One turn sends every row of this set to another row. A few are shown first. Where does it send the rows asked after them?
j_844: [ 0.14 -0.20 -1.50  0.21 -0.87  2.57  0.16  0.09 -0.22 -1.13  0.25  0.63]
j_599: [ 1.20  0.39  1.59 -3.12 -0.51 -0.93 -1.82 -1.76  0.01 -0.38  0.26  1.49]
j_311: [ 0.23  0.27 -1.94 -1.68  0.34  2.57  0.60  1.21  1.14 -0.32 -1.39  2.74]
j_272: [-1.72  1.42  1.51 -1.04 -1.77 -0.02  2.10 -0.41  0.38  0.19 -1.88  0.22]
j_68: [ 0.83 -0.06 -0.29 -2.04  0.09  2.65 -0.99  0.30  3.16  0.57 -0.54  2.60]
j_540: [-0.58  0.88  2.38 -1.71  0.99  0.83  0.08 -0.35 -0.16  3.18 -1.32  0.32]
j_217: [-0.39  2.27  0.89 -2.72  0.24 -0.23  1.14 -0.30  0.47 -1.67 -1.15 -0.28]
j_567: [-0.84  1.02  2.09 -1.10  0.82  0.93  0.53 -0.15 -0.87  2.64 -1.20 -0.41]
j_999: [-0.93  1.11  2.33 -2.63 -1.27 -0.01  0.81 -0.51  2.36  1.49 -2.04  1.81]
j_157: [ 0.34 -0.21 -2.21 -0.87 -0.20  2.27  0.45  0.89 -0.29 -0.74 -0.81  2.25]
j_394: [-0.29  0.94 -1.09 -1.00  0.26  2.95  1.02  0.96  2.21 -0.66 -1.01  0.89]
j_220: [ 0.95 -0.48 -1.55 -2.09  0.08  2.36 -0.60  0.70  1.23  0.31 -0.95  3.54]
j_930: [-0.01 -0.28  2.38 -2.01 -2.31 -0.45 -0.93 -1.60  0.55  1.68 -0.70  2.43]
j_728: [ 1.31 -1.24 -0.71 -0.79 -1.03  2.19 -1.86 -0.50  0.69  0.08  0.78  2.31]
j_246: [ 0.29  0.96  0.70 -1.86 -0.69 -0.73 -0.26 -1.25 -1.54 -1.56  0.18 -0.04]
j_557: [-0.73 -0.08  1.48 -0.47 -2.81 -0.51  0.51 -1.40 -1.38  0.39 -0.54  0.93]
j_118: [-0.46  0.44  2.15 -0.93  0.44  0.63 -0.04 -0.60 -1.59  2.64 -0.71 -0.17]
j_105: [-0.14  0.27  2.41 -1.43  0.66  0.67 -0.63 -0.69 -0.87  3.26 -0.71  0.46]
j_388: [ 0.51  1.71  1.65 -3.99  0.52 -0.38 -0.36 -0.74  2.00 -0.25 -1.12  1.27]
j_749: [ 1.01 -0.88 -1.82 -1.26 -0.40  2.17 -0.75  0.41 -0.23 -0.18 -0.38  3.14]

j_68 turns into j_394
j_388 turns into j_217
And these:
j_567 turns into j_118
j_749 turns into j_220
j_272 turns into j_557

One turn sends every row of this set to another row. A few are shown first. Where does it send the rows asked after them?
j_606: [-0.29  0.22  0.07  2.83  0.98 -0.83  0.92  2.16 -0.12 -1.10  1.40 -3.59
  1.39  0.60 -0.79 -0.78 -0.17 -0.94 -1.96  0.25  0.64 -0.40  0.61  1.58]
j_575: [-1.27  2.79 -0.96 -0.47 -1.16 -1.61  1.58  0.84 -2.31  0.27  0.18 -1.34
  1.43  0.69 -2.89  1.34 -0.41 -0.76  0.60 -0.28  0.04 -0.46  1.46  0.50]
j_643: [-0.17  1.86  1.01  1.16 -0.65  1.93  0.14  1.73  2.72 -0.61 -0.21 -1.01
  1.19  0.95  1.99  1.07  0.18  0.08 -1.13 -0.64 -1.55  0.95  0.54 -0.73]
j_977: [-0.73  1.78 -0.64 -0.62 -1.43 -2.03  1.14  0.02 -1.29 -0.01  0.56 -1.15
  1.77 -0.08 -4.08  1.05  1.04 -0.20 -0.58  0.20  1.37 -0.84  1.47  0.71]
j_578: [ 1.63  0.56  0.82  0.38  0.07  0.72  0.31 -0.44 -2.10  0.72  1.72  1.44
 -0.01  1.88 -1.73 -0.99 -0.24 -0.45 -0.66 -0.94  2.73 -1.84  0.61 -0.81]
j_63: [ 0.01  1.58 -0.34  0.92 -1.78  1.08 -1.01  0.11  0.20 -1.01  1.68 -2.24
 -0.01 -1.36  0.17  0.47  0.01  1.85 -3.21  0.57  2.43  1.13 -0.49  0.44]
j_180: [-0.32  1.43  2.12  1.23 -1.24  2.18  1.26  0.68  2.79 -1.19 -0.74 -1.31
  0.97  1.05  1.46  0.87  0.52  0.53 -0.05  0.42 -0.08  1.02  1.59 -0.18]
j_792: [ 0.81  1.67  0.74  1.71 -0.40  0.11  0.13 -0.39 -1.44  0.31  1.62  1.71
 -0.63  1.28 -1.64 -1.13 -1.02 -0.72 -0.56 -0.55  3.23 -1.33  0.57 -0.66]
j_885: [-1.78  1.01  2.11 -2.97  1.27  1.30 -0.34  1.40  0.16  0.66  2.09 -1.82
  1.44  0.58  1.71  1.30 -0.25  1.44 -0.48  0.37  0.28 -1.93  0.81 -0.91]
j_611: [ 0.54  0.77  0.07  0.51 -0.67  0.33  0.63  0.16 -1.53  0.54  1.53  2.08
  0.40  0.79 -2.11 -0.67 -1.20 -0.61 -0.54 -1.17  3.38 -1.95  0.42  0.28]
j_591: [-2.03  1.81  2.48 -3.00  1.38  0.89 -0.40  1.40  1.42  1.47  2.07 -1.56
  0.88  0.39  1.31  0.42 -0.50  0.89 -0.81  0.94  1.04 -0.91  0.43 -0.76]
j_509: [-0.58  1.05 -0.80 -0.21 -1.74 -1.34  1.66  0.59 -2.40 -0.22  0.49 -1.17
  1.86  0.50 -2.72  1.62  0.52 -0.31  0.77  0.21 -0.30 -1.01  1.97 -0.38]
j_742: [-1.48  1.47  2.06 -3.11  1.19  0.18 -0.62  1.95  1.14  0.05  0.92 -1.52
  1.37  0.38  2.36  0.46 -0.09  1.15 -0.33  1.10  0.43 -0.82  0.31 -1.06]
j_54: [-1.62  1.91  2.24 -1.06  2.06  0.30 -0.92  2.35  1.06  0.25  2.17 -1.32
  1.56 -0.02  2.39  1.14 -0.89  1.13 -0.95  0.28  0.37 -0.97  0.14 -1.18]
j_598: [ 0.05  1.32  1.55  0.03 -0.58  1.75  0.37  0.93  2.93 -1.91 -0.53 -0.69
  0.73  1.30  2.27  0.11  1.02  0.53 -0.55  0.14 -0.38  0.68  0.99 -0.96]
j_967: [ 0.42  0.61  1.87  1.02 -1.74  2.41  0.73  0.93  2.29 -0.86 -0.04 -0.59
  0.48  1.60  1.77  1.53  1.43  0.59 -0.58 -0.03 -0.44  0.42  1.41 -1.00]
j_480: [ 0.48  2.41  0.08 -0.87 -0.24  0.72 -0.32  1.20 -1.17 -0.03  0.82 -3.32
  0.83 -0.23  0.06  1.59 -0.14  1.99 -2.80 -0.11  2.12  1.65 -0.70  1.80]
j_306: [ 0.25  0.11  0.12  1.38  0.31 -0.96 -0.17  2.85  0.14  1.75  1.81 -2.46
  0.53  0.62 -0.65 -1.36 -0.29 -1.61 -2.82  0.64  1.00 -0.57 -0.63  0.93]
j_159: [-0.86  1.52 -0.98  0.03 -1.51 -1.60  2.08  1.14 -1.81 -0.28  0.64 -0.01
  1.66  0.43 -3.19  1.83  0.18 -0.59  0.33 -0.86  1.12 -0.62  1.65  0.81]
j_970: [ 1.62  1.04  0.89  0.90 -0.54  0.12  0.35 -0.75 -1.39  0.48  0.17  0.81
  0.87  0.88 -2.52 -1.05 -0.45 -0.02 -0.93 -0.36  3.80 -1.60  0.45  0.81]

j_598 turns into j_611
j_970 turns into j_54
j_63 turns into j_306
And these:
j_792 turns into j_591
j_578 turns into j_885

